One turn sends every row of this set to another row. A few are shown first. Where does it send the rows asked after them?
gifog: [ 24 -10   2  10  -4  -4   8  11   7 -11  11  15 -12  -6  -3  -2   2  -4
 -12  -3]
Mosuk: [ -1  -9  16   1  -8  19  18  10  23 -14   3   8 -10  14   7  -4 -16   5
 -13 -20]
nok: [ 10   9 -13   0  -6 -13  21 -23  16  -4  19  -8  -2 -10  21   8 -15   6
   5  -2]
gefa: [ -6  -9   1 -30 -18   3  -5 -14   2   1 -11   4   1  25   4  11 -12  -3
  -2 -14]
vokit: [ -4  -5  -6  10   1 -16  12   7   3  20   7  -2 -21 -11  15 -10   2  17
  -5 -11]
tevul: [ 15  -7  -9  12  -3  -1  -7   9   5   6  16   6  -3 -14  15  12 -18  14
  18  13]
momed: [  8   7  -5  -6 -21  -2   7  -5 -13 -16  16  -3  -8  20  -1  12 -27   8
   7 -15]
Tovov: [-17   0 -12 -16  -1   9 -14  -6   7   4 -11 -11 -10  26  -7   8 -17  19
  -7  -6]
Lopu: [  1 -12 -18  -8 -16  13   7   4  10  16  -5 -12 -27  17  12  14 -23   8
  14  -7]
ran: [ -3  13 -18   4  -4   6   5   3  -6 -10  18   7  15  -3  -6  11 -22   3
   4  10]
liv: [ -9   4 -24   4  13  -3  -8  -2  39  -7   9  -3  -6  13   9   0  -8  12
  14   6]
dube: [-14   4   6  -2 -12  25  10   6  13   9  -1  10  -5   3  13   9  17   8
   1 -27]
befa: [ -3  -5 -16  -4  21   9  15  -4  23  -8  13  16   6  -8  -9   9 -16  25
  -1  -8]
kamuz: [ 10 -16   0  -8   8 -16  -8   9  -3  -2  -4  16   0  -4 -11   4  -7  16
  12  10]
Bino: [-10  10  -8   0   0  -7  24  12  -3  -8   5   0 -16   0  -2   5  17   4
 -12 -11]
torez: [ 22  -2   6  -2  -1  11  11  14  -5  15  -2  14   1  14   7   7   8  -5
   2 -15]
gulop: [ -9   5   2  -9   8  19 -17  -9  14  -2  11   8  14  19  16   7   5  22
  10 -12]
lisu: [ -8 -26   2  -7   4   2  -4  -7 -10  -8  -6 -17  -7  16   7  -5   6  12
   9 -16]
gute: [ 12  -1  -2 -22  -7   4  -5 -19  19  14  -1   5  -9  14  20  17   9  14
  19 -13]
larep: [ -5   1   3   1 -23   7  -9   1  20 -13  13  19  -6 -16   5  11   8   8
  -5  -7]
nik: [  1  -9  -9   7   5  -2  18  -5 -15  -8   0  -2 -11  14   4  -1 -15   1
  -5 -33]
Kope: [-14  -8  -8  -9   5  -5   6   2  22 -16  20  14   0  -6  -5 -11   1  30
  -3 -12]
Difoz: [  1  -4  -4   3  -9 -13 -12   7  -8  11  22  12  -7 -10  12   5  -8  14
  13  11]
bepo: [ 10  -1  -2   7  -1  19  12  -5  44  -4  -1  -1 -18  13   8  -8   1   8
  11  -9]
tem: [  0  -5  -8   7  -8   6  15   7  12  -7   9  -9 -21  -2  36  -4 -12  19
  12  10]
Gipi: [  5  -6  18  -7 -17  -8 -10  11   8   3   5   0  -1   9  19  14   9  -6
  14   1]
pena: [ 12   3   3 -17   1  17  -4 -15  25   9  -4  15  -1  20  16  13   2   3
  19   0]
kitos: [ -8  11 -23   6  -8  12  11 -14  20 -10   3  -7 -11   8  10  24 -22  -2
  14 -12]
Kun: [  9   4 -10  13   1 -12  -3  -3  -9   7  -6   4 -18  16   1 -21 -10  21
   7  -9]
Tabar: [ -5 -19   0   0   3  -6  10  -1  -5  -8  -5   2 -20  22  -4  -5 -10  -9
  -6 -24]
zegot: [ -2   4 -10  -2   4 -18  15  -5   7 -15   4   0  24   5   1 -10 -25   9
  10  -1]
meka: [ -3   9  -6 -12   0  -4  -9 -13  14  10  -9  -8  -1  32 -12   4   3   3
   4 -16]
tebo: [  1  -9 -15  -3  16 -13   3  -2 -15   4  -1   7   4 -14  11   7   1  21
   9   4]
febo: [ 11 -12 -11 -20 -19  -9  19  -5  -5  11   7 -16  -6   3  12   2 -22   9
  -7  -3]
sotof: [  4  -3   8  -8   3 -12   6  -9  -1  21  -8  -6  -9  10  10 -16 -17  31
  10  -2]
Kudi: [-14   1  -5  -5   3   3   1  -1  49   9   1  -5  11   4   6  -4  -4  11
   1   2]
ninop: [ -3  -4  -8  -5   1  23  12  -4  43   1   3   2 -23   5   9  -3  -4  16
   7  10]
Nugar: [  7   2   1 -11   5 -11  19  -8  27  16   9  -3 -32  13   9  16  -7  11
   8 -12]
pevus: [ -1  -5   1   9   8 -21  15  -5  -3  16  13   0 -21   5  19 -13  -3   8
   9 -12]
tarit: [-13  -9 -11 -13  -8  18  21   0  26 -14   5 -11   0  -8 -10   7  -6  11
 -12  -6]
Fol: [ -2 -13   9   5  26  12   5   3  -1  -1 -15  -6  -7  20   0  -3   1   8
   3 -11]
piv: [17 20 -4 -5 -6 11  0  6  9  4  8 32 -7  2 12 18 -6 20  4  1]
ranuf: [-10   3 -12 -22  -7   4  15   1  12  -6  -7  -5   8   2  13  29 -17  -2
  -8   4]
Liref: [  5 -17   5 -12   3  20 -14 -12  28  -6  12   3  -1  20   1  10  -9  19
  19 -14]
Sulug: [-18   6  -9  -6   0  22  27  -1  17 -11  14   0   4  -7  -4  -4  -4  15
 -11  -2]
niti: [  1 -11  -7 -13 -23  -2 -17  -1  -4  -4 -15   2  -1  20   5  12  -8  -7
   0 -14]
Niro: [ -5   1 -13   8  -8  -2  -1   8   8  -5  -1  10  18  -7   6 -14 -28  19
  -3   8]
tinav: [  6  21 -10  -3 -10   9   8  -1   6   0  14   9  25  -5  -6  15 -16  10
  -1  -2]

gute moves to vokit
sotof moves to Kope
Liref moves to Kun
Now these:
Bino moves to ranuf
Sulug moves to gefa
Lopu moves to gifog

One turn sends every row of this set to another row. A few are shown first. Where does it send the rows asked after them?
pes: [  1   9  -5   7  -7  -7 -20  11  19 -15   4 -17   1   7  11 -14  -9   9
  -6  10  -7   4  -6  16 -20   7]
Zunil: [ -8 -20 -14  22  -1  11 -16  20   7  -4  13   3   1  23   5  15 -11  13
  -2 -12   6  -2  11   3  -4   7]
sabes: [ -3  -8 -19  28  -2   5  -8  18  14  -7  14   8   5  29   8   8   4   6
   5  -5  -8   3   4  -1   5  -3]
gume: [ -3 -11   1   1 -18  14 -16  22  27   1   7   0   6  18  -6 -11 -12  -1
  -1   2   9  -1  -6 -26 -10   8]
zimu: [ -1  -3  14  14  -6  15  -8 -23 -23  35   9  -3   9   9  -6  10 -10 -12
   0   4  -4  10 -14   1  -8 -10]
dom: [ -4   3   2  15  -7   3   3 -21 -18  38  -3  12   2   7   8  11   0 -14
   6  -1  -5   5  -4  -3  -1 -22]
puru: [  1   2   2   8 -16  -2   5 -22 -19  33  -4   9  -2   4  12   1   6 -11
   5  -2  -1   0 -11 -13   5 -21]
guz: [  9  13  12   0  -1 -14 -19  -3   0  13   5 -17  11  -8   9 -12   9  11
   8  19   3  -2 -18  18 -11   5]
gokat: [ -7   7  10  -7   0 -24  -6   2  -4  13 -15   1  -1 -17  18  -3   7   9
  15  -2   7  -7  -4  14 -14  -3]
kobor: [  9  -7  -1   6 -22  14 -14  14  27   1  12   1  11  25  -5 -14   0   1
   1   3  14  -3  -6 -16  -3   9]
pid: [  0   7 -20   8  -1 -10 -16   5  11  -9 -15   1 -11  -6  10   2   5   7
  11 -13   9 -20  -1   2  -5  13]
vigu: [  1   2  -1  12   4  -4 -11  24 -12 -20  -9 -14   7   4   2  -9  -2  10
   4 -20   8  10 -21  -3  -7   5]
gug: [-12 -14 -14  20  -4   6 -13  14  22  -8  15   7   0  26   5  10  -6   2
   2  -2 -13   2  11   6  -8   5]
Bigid: [ -8  -8   5   3 -12   4  -4 -18 -23  38  -6   4  -9  -5   8   9 -12  -5
  -3  -5   6  -6  -7 -17  -3 -14]
zudar: [-10  -3   3  12  -4   6  -4 -17 -22  42  -2   6  -1   1   4  15 -14  -8
   0  -2   1   1  -3  -8  -5 -18]
kezad: [ -3   3   6  13 -12   2   1 -27 -10  37   5   9   3  10  10   6  -4 -12
   0   6  -7   8   1  11  -8 -20]
Meru: [ -8   7  12  -2   7 -22  -6  18 -12  13 -15  -4   3 -14  19  -7   4  12
  10  -2   3   5 -16   3 -11 -12]
Gafad: [ -4 -17  -5  25   1  11 -11  19   2 -13  16   0  11  29  -2   9  -3   9
   2 -14   0   9   1   5  -2   6]
bovum: [ -2   1   8   4 -23  -2   2 -29  -4  32   3   6  -2   9  16  -4  -1 -11
  -3  10  -6   3  -2   5  -7 -20]
tifan: [-10  -1  -2   2   4   1 -24  12   5 -19  -5 -14  -5  -4  -9  -1 -12  -1
   4  -7  -4  -3 -17   1 -22  22]
bog: [ -4  -5  11  13  -5  11  -7 -13 -25  40   5  -4   6   6   4  11 -19  -4
  -7   3   1  11  -7  -2  -7 -18]
begab: [ -1   2  -8   7  -3 -11 -11  22   2  -9 -11  -9  -3   0  20  -6 -11  23
  -4 -16  16  -2   5   7 -10  -2]
Mim: [-10 -16  -9  21   1  11 -13  13  10 -15  14   7   5  24  -7  14  -2  -5
   9 -11 -10   2   0   4  -7  13]
zabof: [  8  -8  -1   4 -23  11 -10   6  27  -2   6   8   8  22  -4 -11   7  -1
   8  -7  19 -10   0 -12  -2  14]
teze: [ -7   7  10  -2  11 -13 -18  15 -14  13 -10 -13   4 -19   3  -4  -1   6
  12   5  -1   2 -27  -7 -12  -1]
noko: [ -3  -9  17   4 -15   7  -5 -13 -26  35   4  -9   2   4   8   0 -21   0
 -12   0   7   9 -11  -7  -7 -16]
Ruz: [ -7 -13   2   0 -15  11  -6  27  18  -4   0   8   5  18  -6  -9  -7  -5
   4 -11   9   3  -9 -30  -8   3]
zim: [  5  12   9  -1   0 -19 -11  -8  -3  10  -6  -4   6 -12  10  -5  19   4
  20   5   6  -8 -14  19  -8   7]
fevuz: [ 11  17 -15  17  -4  -9 -10   6  12 -17  -3  -7   4   9   9 -14  16   4
  10   0  -3  -1 -15   6   0   5]
buloz: [ -5  -3  13   0 -19   6  -7 -35  -8  28   7  -1  -2   3  -1   2  -7 -19
   0   9  -9  -1 -11   3 -14  -2]
buzor: [ -4 -13   4   0 -19   4   0  24  18  -5  -3  13   8  22   4 -12  -1   0
   4 -19  15   4   1 -19  -7  -1]
tonaf: [ -2   7  12  -3   6 -11 -26   7  -3  16   1 -20   3 -16   3  -6  -5  10
   6  19   0  -3 -21   5 -17   6]
dod: [ -5  -1  11  10 -10   9  -7 -30 -12  35   9   3   3   7  -2  11  -9 -18
   2   8  -8   4  -5  10 -12  -8]
Gumim: [  1  -5  20   5 -14  11  -6 -24 -25  26  10  -9   8   7  -6  -1  -7 -12
  -2   3  -3  11 -23  -4  -7  -5]
gotuf: [  0 -12   1  -2 -24   6  -3  14  25  -2   0  15   4  21   4  -9   0   0
   6 -15  21  -7  10  -9  -7   8]
bupo: [ -6 -14 -21  26   3   9 -13  16   8  -5   9   9  -1  21   0  17   1   6
   7 -12   0  -7   4  -8   5   8]

vigu moves to begab
dod moves to zimu
Now these:
Gumim moves to noko
tonaf moves to teze
gug moves to Mim
gotuf moves to zabof

